[[ 15  22  26  33  24   5  32]
 [  7   4  15  22  26  33  24]
 [ 33  24   5  32  27  22 -12]
 [ 32  18   7   4  15  22  26]
 [ 18   7   4  15  22  26  33]
 [  4  15  22  26  33  24   5]
 [ 22  26  33  24   5  32  27]
 [ 26  33  24   5  32  27  22]]
|
[[ 26  33  24   5  32  27  22]
 [ 22  26  33  24   5  32  27]
 [ 33  24   5  32  27  22 -12]
 [ 15  22  26  33  24   5  32]
 [ 32  18   7   4  15  22  26]
 [  4  15  22  26  33  24   5]
 [ 18   7   4  15  22  26  33]
 [  7   4  15  22  26  33  24]]

[[ 30  30]
 [-27 -26]
 [ 37  35]
 [ 12  12]
 [ 32  31]
 [-18 -19]
 [ 32  32]
 [ 24  24]
 [ -8  -8]]
|
[[ 37  35]
 [ 32  32]
 [ 32  31]
 [ 30  30]
 [ 24  24]
 [ 12  12]
 [ -8  -8]
 [-18 -19]
 [-27 -26]]

[[  6   1  -3  -5  -9 -17 -25 -26]
 [ 39  34  16  -2 -16 -25 -27 -27]]
|
[[ 39  34  16  -2 -16 -25 -27 -27]
 [  6   1  -3  -5  -9 -17 -25 -26]]

[[ -9  31 -25  11  -5  11  22]
 [-12  34 -21   6  -9  11  20]
 [-17   0 -20  -8  -4   1   2]
 [-11  20 -28  15  -1  13  24]]
|
[[-12  34 -21   6  -9  11  20]
 [ -9  31 -25  11  -5  11  22]
 [-11  20 -28  15  -1  13  24]
 [-17   0 -20  -8  -4   1   2]]

[[-20 -23 -32  34]
 [-12 -30   6  -4]
 [-10 -18 -26  29]
 [ -4   6   4  -6]
 [-24  -5  -1  -2]]
|
[[ -4   6   4  -6]
 [-24  -5  -1  -2]
 [-10 -18 -26  29]
 [-20 -23 -32  34]
 [-12 -30   6  -4]]

[[ 10  -8   6   9   5  -5  -6 -12  12  -8 -13 -14]
 [-10   2   5   2  13  33  25   3   4  27   0   1]]
|
[[-10   2   5   2  13  33  25   3   4  27   0   1]
 [ 10  -8   6   9   5  -5  -6 -12  12  -8 -13 -14]]
